(in the rows, 128 means zero)
Rows swapped in pairs by one turn or mirror: which row each one swaps with:
The rows were stretched afterwards, more along some directions than others.
sikam: [140 108 121 115 199 129 102 173 121 118 163 131 171 103 139 134 138 102
 125 143 121 115 150 117 118]
Voru: [118 117 134 124 108 140 139 123 156 136 115 127 145 112 123 145  99 131
  90 159 117 132 156 119 132]
Nubas: [140 142 113 109 156 158 145 129 135 147 134 133 115 131 118 122  97 116
 118 122 108  96 158 130 130]
til: [108  82  87 138 137 142 123 180 128 130 158 160 166 127 146 118 137 187
  76 158 130 141 130 103 127]
pubun: [118 141 131 143 121 151 144 173 136  97 114 149 163 137 138 138 151 180
 122  97 124 181 106 117 104]
fomib: [154 130 146 115 158 151 125 178 144 130 166 110 168  93 122 117 115 128
 126 115 120 103 149 103 148]
madod: [122 155 106 125 126 151 132 126 128 136 145 124 124 126 133 112 128 108
 130 128 159 154 135 116 139]
zinot: [120  92  90 137 147 139 124 185 134 126 158 153 171 126 158 115 149 171
  84 157 129 152 123 102 133]
pep: [137 116 122 113 183 133 106 177 131 111 160 126 176 106 132 130 133  95
 117 149 119 118 158 117 108]
rodi: [128 119 140 132 143 148 126 138 180 135 124  96 153 125 138 142 112 133
 102 117 139 119 148 108 138]
sufep: [126 149 126 151 142 138 128 173 156 112 134 125 160 105 156 150 139 161
  57 152 129 137 148 115 127]
kiluz: [143 119 127 110 129 129 127 111 130 142 151 120 155 118 143 101 147 114
 128 158 133 157 134  94 156]
salab: [112 136 129 126 175 155 118 199 150  99 174 142 179 110 136  97 141 170
 123 115 143 165 141  99 115]
bado: [151 116 116 137 138 130 140 177 116 119 136 171 161 132 141 108 160 168
 128 150 114 153 119 108 127]
fufiv: [125 142 152 147 103 124 123 156 141 119 115  98 134 133 135 116 141 147
 126  98 141 169 122 124 122]
Vem: [146 133 124 137 125 147 166 172 146 110 163 143 153 126 146  76 144 187
 118 130 123 175 122 105 134]
vasan: [129 117 139 120 178 145 127 145 119 132 136 147 142  98 121 123 115 144
 129 119 134 109 162 134 114]
Natem: [173 115 119 136 173 141 141 116 124 138 137 135 119 132 134 116 129 160
 142 127 127 110 143 114 153]
gava: [ 89  90  97 126 126 154 132 147 123 145 159 125 148 125 119 124 102 161
  71 144 125 107 146 113 121]
non: [119 146 131 114 153 155 134 165 182 117 123 109 149 108 149 144 105 126
 112  98 126 151 139 112 112]
gif: [131 109 129 137 168 127 120 161 152 129 132 129 151 110 143 140 148 165
 119 119 113 140 124 133 124]
divu: [125  90  92 139 145 139 120 177 129 121 153 158 180 130 161 122 161 176
  95 151 144 157 119  99 139]
Ros: [134 117 142 108 145 144 147 187 149 109 148 142 173 106 123 123  99 160
  88 152  96 115 163  94 108]
Kita: [141 109 121  99 183 135 111 177 134 119 159 133 168 104 135 131 125 100
 117 154 108 113 158 117 111]
Vidok: [148 140 128 124 143 150 156 151 115 133 108 142 132 120 123 130 133 147
 147 106  99 123 121 115 123]
degu: [144 107 125 115 193 124 102 172 123 118 152 133 167 102 135 135 139 108
 125 143 110 117 150 123 110]
gazem: [133  98 127 133 174 128 110 164 151 133 131 126 160 108 148 138 148 156
 113 126 115 133 125 134 133]
Numed: [ 86  96  99 127 139 153 128 146 111 112 170 135 174 114 138 126 135 156
  87 136 163 131 147  95 132]
Detop: [112  94 131 128  91 141 147 152 154 137 126 140 161 125 141 114 115 200
  70 130 123 146 128 102 120]
suzag: [121 133 126 144  95 131 146 160 147 114 125 119 138 135 145 106 134 195
 101 113 129 165 125 104 138]
gobib: [116 113 132 127 119 155 162 163 170 128 119 144 151 124 130 127  93 199
  88 130 102 127 142  97 120]
Sivin: [146 120 146 109 168 135 127 198 133  99 158 146 185 105 125 129 115 143
 103 149 105 119 166  99 100]
zipo: [137 119 140 117 137 147 151 186 141 108 148 139 172 110 113 117 100 159
  94 150  92 111 159  94 106]
Mon: [115 138 131 127 113 144 152 116 125 149 137 115 112 121  92 114  97 138
 112 140 107  99 155 132 128]
buliz: [130 142 136 134 164 129 123 150 139 122 133 116 120 102 122 115 112 139
 135 123 132 117 170 133 140]
tib: [ 90  99  97 130 120 155 137 148 129 150 155 125 139 120 115 131 102 166
  67 147 121 108 147 112 123]
Petil: [115 117 123 105 157 130 143 123 119 134 150 152 146 104 130 125 146 122
 147 141 129 124 122 110 131]
dok: [131 130 154 141 127 138 142 177 164 111 125 127 164 122 139 133 141 222
  97  99 113 156 116 111 128]
Tuko: [107 113 116 110 125 141 129 132 163 140 118 109 141 113 135 144 101 134
 124 115 108 126 133 123 132]
Kigup: [131 110 116 155 123 116 126 146 124 124 125 116 143 124 120 109 148 135
 125 106 112 145 129 127 126]
Kefak: [134 146 147 127 162 133 115 170 190 101 142 123 163 105 161 129 132 152
 119 111 156 180 140 111 129]
Novem: [135 119 121 134 158 152 136 174 182 131 125 156 147 132 156 130 122 207
  98 101 124 137 128 117 145]
Gudag: [127 147 127 157 130 121 132 112 105 120 132 133 134 133 146 138 163 133
 134 122 140 141 116 123 125]
likuf: [ 82 117  74 131 119 171 148 166 157 137 128 141 135 123 140 123 106 192
  88 129 124 146 131 122 135]
rim: [112  90 102 156 158 143 123 175 135 117 150 136 163 101 130 123 118 195
  62 130 145 134 172 109 141]
Maz: [125 145 102 140 125 158 168 112 151 145 105 144 102 131 154 149 102 150
  97 170 121 135 153 129 135]
lepa: [137 156 149 126 149 130 126 167 180 101 148 137 152 105 146 118 131 168
 125 125 153 174 148 117 134]
kun: [148 143 127 122 145 154 161 143 120 131 106 142 130 129 125 127 130 146
 142 117  96 127 127 118 122]
bupuz: [123 145  97 128 131 156 132 118 128 140 143 129 117 129 136 114 126 110
 136 126 163 151 135 117 141]
Nolas: [150 125 121 133 144 140 150 170 111 120 125 166 153 131 138 112 159 169
 146 126 107 143 109 109 129]
Pir: [124 112 118 135 142 127 113 167 153 117 130 120 177 105 158 129 174 131
 113 129 130 150 114 119 144]
beg: [129 172 131 117 109 143 134 150 135 119 149 119 138 124 120 113 128 124
 132 116 143 152 134 112 128]
Sof: [114 113 130 127 119 151 168 166 170 123 127 149 145 115 128 119  87 205
  82 138 104 133 151  99 112]
rigup: [108 123  87 138 131 158 149 114 148 155 120 145 111 127 153 123 119 152
 122 128 156 155 127 117 154]
viti: [118  85  90 131 150 146 121 188 134 126 157 169 170 129 156 120 148 186
 100 145 136 147 119 103 133]
sasi: [149 143 116 136 143 164 141 203 168 122 139 112 144 130 119 112 109 168
  90 114  92 107 140 109 116]
Mures: [122 144 135 130 131 131 148 142 134 117 127 148 125 133 148 130 151 167
 122 121 110 182 116 130 111]
teles: [ 93 118 132 127 131 144 122 153 162 150 139 137 131 105 126 150  96 162
  83 140 120 116 154 124 135]
gozem: [135 140 138 125 160 141 115 174 195 104 138 120 162 106 163 133 128 148
 112 111 151 175 140 110 127]
nilok: [163 123 128 136 143 138 152 173 112 113 124 160 162 129 136 113 161 174
 140 129 101 146 110 104 129]
Sasa: [139 139 108 145 150 161 149 132 134 129 120 123 133 147 150 122 154 151
 119 117 151 155 126 117 140]
leb: [123 120 152 142 151 124 122 132 150 122 133 117 125 106 141 118 109 161
 103 143 167 154 179 128 139]
zumib: [127 160 132 142 110 155 148 172 170 119  94 120 143 141 155 168 126 157
 118  96 100 147 104 117 106]
Vib: [ 99 124 122 106 148 158 142 208 152 106 158 145 192  98 140 138 138 180
  78 125 122 139 119  84 114]

gozem is swapped with bupuz
Petil is swapped with Vib
Sof is swapped with Vidok
Tuko is swapped with likuf
zipo is swapped with nilok
Numed is swapped with Pir
zinot is swapped with sikam

